In the data rows, zero lies at 4.5, halfway between 4 and 5.
Here are some points:
[5,4,5,6,1,7,7,6,1,4,2,3,4,3,4,4]
[3,8,5,5,3,4,4,5,3,4,3,6,9,4,4,4]
[4,6,6,5,7,3,3,5,4,2,7,3,4,7,0,6]
[4,5,4,5,4,4,5,6,4,3,5,2,3,9,4,4]
[5,5,5,7,5,4,0,7,5,4,2,8,6,1,5,5]
[4,6,5,5,4,5,4,5,3,4,8,6,3,7,0,4]
[3,4,6,5,8,4,6,3,4,4,3,5,4,2,4,8]
[5,4,4,6,9,6,8,3,7,5,4,3,4,4,4,5]
[3,5,5,3,5,5,6,4,5,5,5,2,5,5,8,4]
[5,4,5,7,4,4,0,7,4,4,3,7,5,2,5,5]
[4,5,7,5,1,4,4,5,2,5,9,6,4,5,0,4]
[4,3,4,3,0,5,3,7,4,6,6,4,3,4,7,5]
[5,4,3,7,8,5,4,4,6,4,2,2,4,2,6,7]
[9,5,4,5,3,4,6,3,4,5,3,1,9,6,6,1]
[8,4,4,4,3,4,4,4,5,5,3,7,4,6,8,0]
[5,5,5,6,8,6,7,2,6,5,3,2,4,6,4,4]
[3,3,4,4,4,5,4,4,6,4,5,6,4,3,2,3]
[0,3,6,5,1,4,3,4,4,5,3,4,8,5,4,0]
[0,4,7,5,1,5,5,5,4,4,3,4,9,6,4,0]
[5,3,3,6,7,5,4,4,7,5,1,2,4,2,7,5]
[6,4,4,5,8,6,6,3,5,2,4,6,4,2,4,5]
[5,4,4,4,3,4,5,4,4,5,5,4,5,4,3,1]
[5,8,4,5,3,3,4,4,3,4,4,6,9,7,4,6]
[5,8,4,4,4,4,5,4,3,6,3,7,9,4,5,5]
[3,4,4,4,4,5,4,4,7,4,4,6,4,3,4,4]
[4,4,6,4,5,4,5,5,4,6,8,5,3,8,5,7]
[5,4,3,4,6,3,7,6,4,7,5,3,5,5,8,3]
[3,4,4,3,3,4,4,5,5,5,5,3,5,4,8,2]
[5,3,4,5,8,5,5,4,4,2,3,4,3,1,4,5]
[2,4,3,4,8,4,5,4,4,6,4,3,4,5,4,3]
[0,7,3,4,3,4,5,3,6,4,5,6,9,4,5,6]
[3,4,2,5,9,4,4,3,4,7,5,4,3,7,4,7]
[3,5,5,4,3,5,4,4,2,5,6,5,5,4,3,5]
[4,6,5,5,3,5,4,4,1,4,6,5,5,5,3,5]
[2,4,3,5,9,3,3,3,4,5,6,4,5,8,5,3]
[6,5,4,3,5,4,6,6,5,5,5,4,4,5,6,4]
[6,8,3,4,4,5,3,4,3,5,3,8,4,8,1,5]
[6,5,4,4,6,4,6,6,5,6,4,3,4,4,9,6]
[5,4,3,4,2,5,4,5,3,4,8,4,3,5,7,4]
Then 16 other points, each followed by its number:
[5,4,6,3,9,4,5,3,5,4,7,3,4,6,9,4] 0
[3,5,7,3,1,5,5,7,5,6,4,5,4,4,5,7] 1
[4,9,3,4,4,3,3,3,3,5,3,7,9,2,4,6] 2
[3,4,3,4,9,6,4,3,6,3,4,7,4,1,4,6] 3
[9,0,5,4,2,4,4,4,7,4,3,6,6,3,4,4] 4
[5,4,4,5,9,5,2,3,4,7,3,5,4,5,4,3] 5
[6,9,4,4,4,5,4,4,4,4,2,7,9,3,3,7] 6
[5,4,6,5,7,5,4,4,5,5,9,6,3,8,3,7] 7
[5,4,3,5,5,4,6,6,5,3,5,2,2,8,5,6] 8
[9,0,6,5,3,4,3,3,6,4,3,7,6,3,4,5] 9
[4,4,4,4,4,4,6,6,4,3,6,2,3,7,6,4] 10
[4,5,5,4,3,4,3,4,3,5,9,6,4,5,0,4] 11
[5,8,4,4,3,4,4,5,3,4,2,6,8,3,4,5] 12
[4,5,5,5,2,6,4,4,3,5,6,6,3,3,4,2] 13
[5,4,4,5,7,5,4,4,5,3,3,6,2,2,5,4] 14
[5,4,6,5,6,5,5,3,4,6,8,5,3,8,6,7] 15
Which two of these numbered points are nearest to each point below, looking only along the 3 directions in which the first points spread most? Their numbers follow each, nearest first.
[6,3,5,5,9,5,4,3,5,7,4,3,4,4,5,4] > 5 0
[6,3,4,3,9,5,4,3,5,6,4,4,4,3,6,4] > 5 14
[4,5,5,4,4,4,3,4,3,5,9,6,4,5,0,4] > 11 7
[9,0,5,5,1,4,4,4,4,4,3,5,6,3,4,3] > 4 1
[4,6,7,5,4,3,3,6,4,2,6,4,4,7,0,4] > 11 13
[4,4,5,4,3,4,5,5,1,4,5,4,5,1,4,6] > 1 13
[5,4,5,5,6,5,8,4,6,5,4,2,4,5,5,5] > 0 8
[5,5,6,4,4,4,6,4,3,5,9,5,5,6,0,3] > 11 7
[4,4,6,5,6,4,4,4,5,5,9,6,3,8,3,6] > 7 15
Here are 16 other points, each followed by its number:
[5,5,7,3,4,4,4,4,8,4,2,6,6,3,5,8] 0
[4,5,6,5,8,3,2,5,4,4,7,4,4,7,0,4] 1
[5,4,4,5,4,4,5,5,4,3,6,2,3,7,5,5] 2
[4,3,6,2,9,4,5,4,5,3,6,5,2,6,9,3] 3
[5,3,4,4,7,6,5,4,5,2,3,6,3,3,4,3] 4
[3,5,6,5,8,5,4,2,4,4,2,5,4,2,4,6] 5
[5,5,4,5,4,3,5,6,4,3,5,2,4,8,5,5] 6
[5,4,3,5,4,4,4,4,3,4,5,4,5,5,3,1] 7
[4,2,5,5,5,3,3,4,4,5,4,5,2,8,6,7] 8
[4,4,3,5,4,4,4,4,4,5,5,4,5,4,3,0] 9
[3,4,5,5,6,4,5,3,7,5,4,4,4,4,5,4] 10
[5,3,4,3,0,6,5,6,4,4,6,4,4,5,8,4] 11
[5,5,4,3,4,4,8,6,4,6,4,2,5,6,9,4] 12
[4,6,5,5,2,5,3,5,3,4,6,4,5,3,3,5] 13
[5,4,6,3,3,5,5,5,8,4,2,4,6,4,5,6] 14
[4,5,7,5,1,6,4,5,3,5,6,6,2,3,4,3] 15
Which two of these numbered points are nearest to each point below, looking only along the 3 directions in which the first points spread most? Their numbers follow each, nearest first.
[5,8,3,5,3,4,4,4,2,5,1,5,4,7,1,4] > 13 15
[2,5,2,4,8,4,4,3,5,5,6,4,4,7,4,7] > 8 1
[3,3,5,5,5,4,3,4,3,4,2,5,3,4,5,6] > 4 0
[3,4,2,5,6,4,4,3,5,5,5,4,3,7,3,7] > 8 1
[4,3,4,4,0,5,2,6,5,4,7,4,3,5,5,5] > 7 9
[4,5,5,5,3,6,5,5,3,4,7,5,2,4,4,4] > 7 6
[5,8,4,3,3,4,4,4,3,5,4,6,9,3,6,3] > 15 9
[3,4,6,5,9,4,5,2,4,4,3,5,4,2,3,7] > 5 4
[4,3,5,1,3,4,5,4,6,5,8,6,4,5,9,0] > 11 12
